The rows of R fall into 3 groups, and each row is roughly a mix of its group's hidden directions; one row fits no group.
R:
[[-82,-396,65,405,147,52,-234,341,-106,-28,-74],
[-61,-54,169,-69,254,-301,171,206,-205,-479,-80],
[-141,-344,107,-323,61,-305,8,252,27,-63,-354],
[51,183,167,194,66,485,262,348,41,7,-107],
[348,36,229,-190,27,153,241,-388,1,108,-298],
[-157,14,236,-25,267,-220,-278,23,426,-220,-191],
[-68,-176,328,-150,-388,304,-10,268,225,-112,-41],
[45,66,-11,-547,-420,-45,-135,-159,-46,4,-121],
[-173,-119,133,254,14,-37,287,97,-173,505,-198],
[-77,80,-365,-11,215,447,-65,320,101,126,141],
[-302,-492,-268,99,-17,-15,-122,-54,-205,215,-149],
[509,-163,-73,-84,-6,191,-381,97,-173,-140,-73],
[-277,-155,108,185,-269,383,112,211,-278,207,-32],
[-292,-133,227,238,117,-198,4,243,392,-108,236],
[-150,273,145,291,34,-241,246,-105,11,-81,-452],
[-69,349,91,73,421,-209,-78,368,128,-86,136],
[-294,126,-84,-248,-52,-382,-139,-36,426,21,-150],
[-301,391,-38,123,-30,-44,162,-400,-158,245,-102],
[26,391,33,416,-178,-58,174,-11,-179,331,97],
[249,205,61,-259,129,-412,-280,-155,-17,-221,178],
[249,-276,189,75,347,443,-1,57,-170,-59,110],
[-407,-285,250,-95,145,-134,69,102,368,-171,-85],
[-239,-17,34,498,69,-140,-100,304,-64,-106,309],
[-136,-428,-126,-290,-28,-60,100,-93,-231,305,-271],
[202,-1,-144,50,190,-103,517,-304,-212,-118,-122],
[-48,201,186,234,-302,-156,197,-149,272,334,-224],
[-167,223,100,470,-3,144,9,-300,-102,337,-34],
[200,142,340,148,-204,235,-144,279,-268,-81,272],
[282,-127,-266,-226,78,318,-258,103,52,-162,337],
[-21,-108,-372,-133,-81,135,-383,-84,-16,-443,36],
[218,50,309,-290,-191,-51,222,-160,102,171,401],
[31,-250,132,287,232,217,-221,317,-357,-47,36],
[-436,-450,-85,173,35,148,87,64,-105,180,-191],
[6,-162,299,89,436,-99,-154,23,379,-206,-105],
[271,-218,-252,-345,77,124,-125,152,115,-275,-303],
[-190,322,-134,-103,-104,392,-432,19,-139,67,14],
[496,4,-240,-97,58,323,-35,-88,220,-175,-190],
[60,10,295,-192,143,-368,-94,-147,287,-348,164],
[-86,-310,-42,-346,133,-296,-134,92,266,-280,-197],
[189,364,41,87,-274,110,-115,118,-404,141,263],
[-22,129,-493,385,-160,42,-33,66,239,100,191],
[244,190,32,-187,-207,-6,452,-47,-116,264,282],
[11,466,-143,114,-64,165,-322,198,-285,170,96],
[-302,145,102,64,-379,-312,66,72,256,305,-94],
[-49,-52,-55,440,-131,386,216,77,-258,238,37],
[163,417,284,296,102,124,261,28,-95,-80,258],
[-22,433,-38,359,86,84,-27,-80,2,-153,426],
[-325,-41,-237,183,-275,-296,143,92,72,311,231],
[-96,299,507,-293,2,-196,-7,33,29,-241,-66],
[17,579,46,-141,42,-151,-75,112,-333,83,164],
[376,175,-292,-115,-75,-80,-110,27,-76,-362,335],
[277,95,219,-440,-144,47,-155,99,270,-285,-85],
[-138,343,1,141,-296,360,-17,-96,-288,275,46],
[-7,201,277,162,85,-166,-260,359,-92,-102,389],
[179,-6,178,536,276,293,-13,-31,-127,32,115],
[-260,181,320,13,-159,127,229,322,369,-37,80],
[-299,97,-43,-154,150,-494,-273,197,130,13,152],
[124,146,316,-59,-210,-205,166,95,220,-22,482],
[-72,-149,-201,-449,129,-189,-214,55,269,-68,-312],
[140,-69,-369,-78,73,-131,-481,171,-272,140,-26],
[25,-596,24,144,246,-23,103,-97,121,-235,-127],
[290,-99,53,-149,304,-12,129,66,-106,-488,-252],
[-82,269,534,-120,-278,153,187,-67,-100,70,-103],
[139,-64,132,-112,209,-183,-250,41,263,-529,-20],
[-435,-138,160,-193,-55,200,-79,55,-49,296,-361],
[96,-243,330,-244,61,351,-373,-18,-103,175,-3],
[-343,68,255,-267,-115,-48,-230,-31,-15,195,-423],
[-191,251,-215,-551,-38,83,-199,-158,-29,-17,-147],
[-11,-127,218,357,204,436,146,-220,8,213,76],
[-83,-195,276,380,205,179,-64,-109,-350,215,143],
[-220,-179,80,-301,-209,-239,116,-39,4,296,-403],
[-407,-266,119,9,-1,-389,-23,-57,334,-65,153],
[216,-11,-86,-538,-29,-84,-92,332,-218,-157,39],
[5,-65,-60,190,239,122,-356,356,-6,-410,-82],
[162,-156,-204,-339,-89,-13,111,10,-5,37,562],
[254,277,155,244,256,129,298,58,329,-178,73],
[272,-99,200,-483,29,-60,43,75,67,-406,78],
[-83,-281,208,10,-216,-50,258,-357,380,-158,49],
[126,203,-146,332,-14,90,229,-9,-191,451,235],
[117,-294,75,238,68,0,130,-340,249,-421,74],
[551,78,-164,-196,-60,260,-205,20,-136,-69,-179],
[439,-433,243,-7,57,75,271,-82,-58,110,8],
[72,159,439,409,90,-41,262,-185,181,75,53],
[8,-161,-121,443,-131,163,257,-313,-229,190,107],
[15,161,77,291,-152,216,-71,-199,76,383,401],
[-243,463,72,-204,-117,164,-404,90,-3,79,-82],
[-60,-57,186,-612,-16,37,216,-43,229,160,19],
[-18,241,-264,152,-408,-340,77,109,-297,64,-36],
[-140,115,40,-81,394,-404,-323,212,-115,-84,126],
[-401,169,-97,-127,-183,-237,-138,74,-347,285,114],
[-30,-159,-35,217,-351,38,-60,35,251,512,127],
[131,-308,182,-222,171,-63,168,-203,378,-317,67],
[33,-123,322,380,74,412,193,-234,-90,57,38],
[53,-257,384,-52,-7,-141,350,-180,-232,263,166],
[472,-15,-112,-242,193,-73,-328,-132,-188,-194,-101],
[-62,253,371,252,0,-149,57,7,134,-122,-465],
[-182,-84,-245,53,9,357,80,-390,222,273,177],
[-212,-289,87,329,106,188,-29,-371,278,-166,-102],
[14,-71,287,-131,423,364,-309,164,49,-26,-46],
[-103,-272,-101,265,-466,238,24,151,162,215,96],
[53,114,-97,353,128,-57,285,-193,-45,-70,-499],
[-4,85,288,-311,-336,-230,67,-32,28,-406,-143],
[342,231,116,-87,75,460,41,267,-121,-95,-197]]
Here is one row of each group, with its name. Which group are the others in?
[103,-321,-143,-14,347,282,-220,63,-279,-191,-208]  <77>
[10,54,100,124,233,598,-109,-154,11,180,190]  <128>
[-222,-83,-275,-207,-281,-405,-210,-187,30,196,90]  <49>

[217,-314,96,313,88,54,-337,310,67,-155,208]  <49>
[3,-27,-265,350,195,115,328,-318,-211,194,-95]  <49>
[220,82,-337,159,55,328,-57,67,-338,182,291]  <128>
[-349,68,13,46,-347,-240,68,-16,105,434,182]  <77>
[247,268,-452,-94,-7,103,-170,133,-234,252,-150]  <49>
[-74,-89,348,-220,308,317,-276,234,-52,18,-180]  <128>
[285,-96,-219,-370,-78,43,81,284,-397,4,129]  <128>
[-355,-7,249,365,-200,-50,106,112,-80,115,369]  <49>
[-24,-148,-549,-28,-46,222,-57,-160,-93,294,209]  <77>
[101,254,-269,-454,-196,-143,88,23,294,-191,36]  <77>
[-180,-198,-77,117,15,589,-217,-163,-170,-25,-49]  <128>
